Where one turn sends some rows of the set: a few examples, then the rows asked
K250: [-14  -3 -11  26  12   5 -26  -3  -9  -6  -7   3  -3 -33   5 -11  -9   2
  21  16  -8  15   2   4 -20 -15 -15  -6  -1 -13  14  -2  18 -24   9   6
  -1   5  -9  18   8  -3 -25  24   9   7  -8   0 -13]
K656: [-15   8  -8   4 -14   5 -29   5  20 -12  31  12   1   2  16 -16 -16  -9
   8   3 -28   5  -2   3   3  -7   0   0  -2 -22  19  -4  -6  12 -25   3
  -2  -8 -13  17   2  -6 -14 -11   5   1  -8  -2   1]
K331: [ -8   4  -7  -4   7  -8 -23  13   4  -5  -2  -7  -8 -15 -10  -8 -25 -13
   4  15  -1  -8   7   1 -20  -3 -34 -16   2   1  27   4   7 -18   5  -6
   2  10 -21  -3  28  13  -5  16   6  -5  -1   6 -11]
K985: [-15  -4 -12  26  10   3 -25  -3 -10 -10  -7   3  -2 -31   7  -9 -12   1
  22  20  -7  14   4   3 -17 -16 -13  -6  -2 -11  16  -3  17 -27   8   3
   1   8 -11  16   4  -3 -26  23  11   7  -5   2 -12]
K818: [-15  -4 -14  28   7   4 -22  -4 -13 -14  -5   2  -3 -29   6  -6 -16   0
  23  21  -6  13   5   1 -16 -14 -13  -5  -2 -11  18  -4  16 -28   7   0
   6   8 -12  14   2  -2 -25  23  10   7  -3   4 -13]
K699: [-26   7  -7  15  15 -12  -8  -4  -6 -12  11 -20 -10 -10  -2 -25   7  -4
  -4 -10  -2   9  11   7  -2 -16 -19 -21  -9 -14  24  -6 -18  -7  15  -1
 -10   7 -14   8  -7   4 -21   5  13 -14   7   2  -7]
K112: [-23   6  -8  19  14  -6  -4 -10  -7  -9  15 -22 -12 -15  -4 -23   7  -4
  -5 -15  -1  10   9   6  -7 -12 -24 -19 -10 -18  24  -7 -18   1  17  -2
  -9   2 -14  12  -2   6 -15   2   4 -11   5   2  -9]
K72: [-25   5 -10  21  10  -7  -1 -10 -10 -16  15 -22 -12 -11  -4 -19   2  -5
  -3 -11   0   8  10   4  -4 -12 -22 -18 -10 -16  27 -10 -19  -3  15  -7
  -4   4 -16   8  -7   8 -16   2   5 -11   9   5  -9]
K384: [-24   7  -6  15  16 -10  -9  -5  -6  -9  11 -21 -11 -12  -2 -25   9  -3
  -5 -12  -3  11   9   7  -5 -14 -21 -21  -9 -16  23  -6 -17  -5  16   0
 -12   5 -13  10  -5   4 -19   4  10 -14   4   1  -7]
K411: [ -6   5  -5  -2   9  -4 -23  10   6   1   0  -8  -9 -19 -11 -11 -22 -11
   2  10  -2  -5   4   3 -25  -2 -38 -15   1  -2  25   4   7 -12   7  -4
  -2   7 -20   1  33  13  -1  16   1  -4  -5   4 -12]
K774: [ -7   3  -8   0   5  -4 -19   9   2  -6   1  -8  -9 -16 -11  -6 -27 -13
   4  13   0  -8   7   0 -22  -1 -37 -13   1   0  28   2   6 -15   5  -9
   4   7 -22  -3  30  15  -1  15   0  -3   1   7 -12]
K428: [-26   6  -9  16  13 -11  -6  -5  -9 -15  11 -21 -10 -10  -2 -22   4  -5
  -3  -8  -1   9  12   5  -2 -15 -19 -20  -9 -14  26  -7 -19  -8  15  -4
  -6   7 -15   7  -9   6 -20   4  12 -14   9   4  -8]
K33: [-10   5  -2   6  -7   4 -28   0  25 -15  29  13   9   7  13 -19 -14   3
   6   6 -30   5   0   7  -4  -5  -3   0  -3 -14  18  -1  -7  13 -20   7
  -4  -3 -10  15   3 -12 -10 -12   8   9  -4   1   1]
K505: [-16   8  -9   4 -15   6 -28   6  20 -15  31  12   1   2  16 -15 -17 -10
   9   5 -27   5  -1   2   4  -7   0   0  -2 -21  21  -5  -7  11 -26   2
   0  -7 -14  16   1  -6 -15 -11   5   1  -7   0   0]
K388: [-15   8 -10   4 -15   6 -28   5  19 -15  32  12   1   3  16 -15 -18 -10
   9   4 -27   5  -1   3   4  -6   0   1  -2 -21  21  -5  -7  12 -25   2
   1  -8 -13  16   1  -6 -14 -12   4   1  -7   0   0]
K159: [ -9   5  -2   7  -8   6 -26  -1  25 -14  30  13   9   6  12 -18 -14   3
   6   5 -30   5   0   7  -5  -4  -5   1  -4 -15  18  -2  -8  15 -19   7
  -3  -5 -10  16   4 -10  -9 -12   5  10  -4   1   0]
K496: [-15   8  -9   5 -15   7 -27   5  19 -13  32  12   1   1  15 -15 -17 -10
   8   3 -27   5  -2   3   3  -6  -1   1  -2 -22  20  -5  -7  13 -25   2
  -1  -9 -13  17   2  -5 -13 -12   3   2  -8  -1   0]
K212: [-12  -3 -11  28  11   7 -24  -6  -9  -4  -4   2  -4 -35   5 -10  -8   2
  21  13  -8  16   1   4 -23 -14 -17  -5  -2 -15  14  -3  18 -19  10   6
  -2   2 -10  21  10  -2 -21  22   5   8 -10  -1 -13]
K201: [ -6   5  -4  -4   9  -7 -25  13   6   0  -2  -8  -8 -18 -11 -11 -21 -11
   3  11  -3  -6   5   3 -24  -3 -36 -16   2   0  25   5   7 -15   6  -3
  -2   8 -20   0  32  12  -4  17   4  -5  -4   4 -11]
K451: [ -8   5  -5  -4   9  -8 -25  14   6  -2  -3  -7  -7 -16 -10 -10 -23 -12
   3  14  -2  -6   6   2 -22  -4 -34 -16   2   1  26   5   7 -17   6  -4
   0  10 -20  -2  30  12  -5  17   6  -6  -3   5 -11]
K681: [-23   7  -7  17  16  -8  -6  -7  -6  -8  13 -21 -12 -14  -4 -25   9  -3
  -6 -14  -3  11   8   7  -7 -14 -23 -20  -9 -17  23  -6 -17  -1  17   0
 -11   3 -13  12  -3   4 -17   3   7 -13   4   1  -8]
K199: [-16   8  -9   3 -14   5 -28   7  20 -14  31  12   1   3  16 -15 -17 -10
   8   5 -28   5  -1   3   4  -7   0   0  -2 -21  20  -4  -7  11 -26   3
  -1  -7 -13  16   1  -6 -15 -11   6   1  -8  -1   1]
K470: [-11   5  -3   6  -9   3 -27   1  24 -19  29  14  10   9  14 -17 -16   2
   7   9 -29   4   2   6  -1  -5  -1   1  -3 -12  20  -2  -8  10 -21   5
  -1  -2 -11  13   0 -11 -11 -12   9   8   0   3   1]
K588: [-10   4  -4   9 -11   7 -23  -3  23 -18  32  12   8   7  12 -15 -17   1
   7   6 -28   4   0   5  -4  -3  -5   2  -4 -15  20  -4  -8  15 -20   3
   1  -5 -11  15   3  -9  -8 -14   4  11  -1   3   0]
K867: [-11   5  -2   6  -8   3 -28   1  25 -17  28  13  10   9  13 -18 -15   2
   7   8 -30   5   0   6  -2  -5  -2   0  -3 -13  18  -2  -7  11 -21   6
  -3  -2 -11  14   1 -12 -12 -12   9   8  -2   2   1]
K766: [-15   8  -8   3 -14   5 -29   7  20 -13  31  12   1   2  16 -16 -16  -9
   9   4 -27   5  -1   3   4  -7   1   0  -2 -22  20  -4  -7  12 -25   3
  -2  -7 -13  17   2  -6 -14 -11   5   1  -8   0   0]
K362: [-11   5  -5   7 -11   4 -25   0  23 -20  30  13   9  10  13 -15 -18   1
   7   9 -28   3   2   5  -1  -4  -2   1  -4 -13  20  -3  -9  11 -21   3
   2  -3 -12  13   0 -10 -10 -13   8   9   0   4   0]
K672: [ -6   4  -7   0   5  -2 -19   8   4  -3   3  -9 -10 -17 -12  -6 -25 -12
   4  11   0  -7   6   0 -24   0 -38 -13   1  -2  27   3   6 -12   6  -8
   2   6 -21  -1  31  15   1  15  -2  -2  -1   6 -12]
K526: [  4   3 -16  17  -6   0 -18  10   0 -10  14 -10 -28 -18   3   6  -1  -7
   5   9   5  -1   3  11 -12 -10 -28 -22   1   7  22   9   7   9   3  23
  -8   1 -24   5   7 -15 -29  14  -8 -12  -1  26 -13]
K854: [  4   2 -17  18  -7   0 -17   9  -1 -11  15 -10 -28 -18   2   7  -3  -8
   5   9   5  -2   3  11 -12 -10 -28 -21   1   7  23   8   7  10   3  22
  -6   0 -24   5   7 -14 -29  13  -9 -11   0  26 -14]
K70: [-12  -4 -14  33   6  12 -17 -11 -12  -9   1   0  -6 -35   2  -5 -14   1
  22  15  -6  14   2   2 -22 -11 -20  -2  -3 -16  17  -6  16 -17  10  -1
   4   1 -12  19   9   1 -17  20  -1  12  -6   2 -15]
K546: [-11  -3 -12  31   9  11 -20  -9 -10  -5  -1   1  -5 -37   4  -8 -11   2
  21  13  -7  15   1   3 -24 -12 -19  -3  -3 -17  16  -5  17 -17  11   2
   1   0 -10  21  11  -1 -19  21   1  11  -9  -1 -14]
K763: [-26   5 -10  18  11  -9  -3  -8  -9 -17  13 -22 -11  -9  -3 -20   2  -5
  -3  -9   0   8  12   4  -2 -13 -19 -18 -10 -14  27  -8 -19  -6  14  -6
  -4   6 -16   6  -9   6 -18   3   9 -12  11   5  -8]
K127: [-13  -5 -16  33   4  10 -17 -10 -14 -13   0   0  -5 -32   3  -3 -17   0
  24  18  -5  13   3   0 -20 -11 -17  -2  -3 -14  19  -7  15 -20   9  -3
   8   3 -12  17   6   1 -19  21   1  11  -3   4 -15]
K54: [  4   3 -17  17  -7  -1 -17  10   0 -12  14 -10 -27 -17   4   7  -3  -8
   5  10   5  -2   4  11 -10 -11 -27 -22   1   8  23   8   6   8   2  22
  -5   2 -25   3   6 -15 -31  14  -6 -12   1  27 -13]
K873: [  4   3 -17  18  -8   0 -17   9  -1 -13  15 -10 -28 -16   3   7  -4  -7
   5  10   5  -2   4  11 -11 -10 -27 -22   1   7  23   8   6   8   2  21
  -5   2 -25   4   6 -14 -30  14  -7 -12   1  27 -13]
K850: [-11   4  -5   9 -11   6 -24  -2  22 -20  31  12   8   9  12 -14 -18   1
   7   8 -28   3   1   4  -2  -3  -4   2  -4 -14  21  -4  -9  13 -21   2
   2  -4 -12  13   1 -10  -9 -13   5  10   0   4  -1]
K337: [ -5   4  -6  -1   7  -3 -20   9   5   0   2  -9 -10 -19 -12  -8 -23 -11
   3  10  -1  -7   5   2 -26  -1 -39 -14   1  -3  26   3   7 -11   6  -6
   0   6 -21   1  33  14   1  15  -1  -3  -4   4 -12]
K413: [ -9   5  -3   8  -9   7 -25  -3  23 -16  32  13   8   6  12 -16 -15   2
   6   5 -30   5  -1   6  -5  -3  -5   2  -4 -15  19  -3  -8  16 -19   5
  -1  -6 -11  16   4 -10  -8 -13   4  11  -3   2   0]
K602: [-15  -5 -16  30   5   7 -18  -7 -13 -15  -2   1  -4 -29   5  -3 -18  -1
  24  21  -4  12   5   0 -17 -13 -15  -3  -3 -12  20  -6  15 -25   8  -3
   9   6 -13  14   3   1 -22  22   6  10  -2   5 -15]
K338: [-23   6  -9  21  12  -5  -2 -10  -9 -13  16 -22 -12 -13  -5 -20   4  -4
  -4 -14   0   9   9   5  -6 -12 -23 -18 -10 -18  26  -9 -18   0  16  -6
  -6   2 -15  10  -4   7 -14   2   3 -10   7   3  -9]
K172: [  4   3 -16  17  -6   0 -18   9   0 -10  14 -10 -27 -18   2   6  -2  -7
   4   8   4  -1   3  11 -12 -10 -28 -22   1   7  23   8   7  10   3  23
  -7   0 -24   5   7 -14 -29  13  -8 -11  -1  26 -13]
K690: [  4   3 -17  18  -8   0 -16   9  -1 -12  15 -10 -27 -18   2   7  -3  -7
   5   9   5  -2   4  11 -11 -10 -28 -22   1   7  24   8   7  10   3  21
  -5   1 -24   4   6 -14 -29  13  -8 -11   1  27 -14]
K317: [-16   8  -9   5 -15   7 -27   5  20 -14  32  12   1   2  15 -15 -17 -10
   9   4 -27   5  -2   2   4  -7   0   1  -2 -22  21  -5  -7  12 -25   2
   0  -8 -13  17   2  -6 -13 -12   3   2  -7   0   0]
K130: [  4   2 -17  17  -6  -2 -18  10  -1 -12  13 -10 -28 -17   3   6  -2  -7
   5  10   4  -1   4  11 -10 -11 -27 -23   2   8  23   8   7   8   2  23
  -7   2 -24   4   6 -15 -31  14  -6 -12   0  27 -13]
K589: [ -7   3  -8  -2   5  -6 -20  11   3  -6  -1  -9  -8 -15 -11  -6 -27 -13
   5  15   0  -8   8   0 -20  -2 -35 -14   2   1  28   4   5 -18   5  -9
   4  10 -22  -3  28  14  -3  16   4  -4   0   8 -12]
K269: [  4   3 -17  16  -6  -1 -19  10   0 -11  13 -10 -27 -18   3   6  -2  -6
   5  10   5  -1   3  12 -11 -11 -27 -23   2   7  22   9   7   9   3  23
  -7   2 -24   4   6 -15 -31  14  -6 -12  -1  26 -13]
K94: [-15   8  -9   4 -14   6 -28   5  20 -13  32  12   1   1  15 -16 -16  -9
   8   3 -28   5  -2   3   3  -6  -1   1  -2 -22  20  -4  -7  12 -25   3
  -2  -8 -13  17   2  -6 -13 -12   3   2  -8  -1   0]

K850 goes to K588
K766 goes to K199
K250 goes to K985
Where do these go?
K774 goes to K672
K763 goes to K72

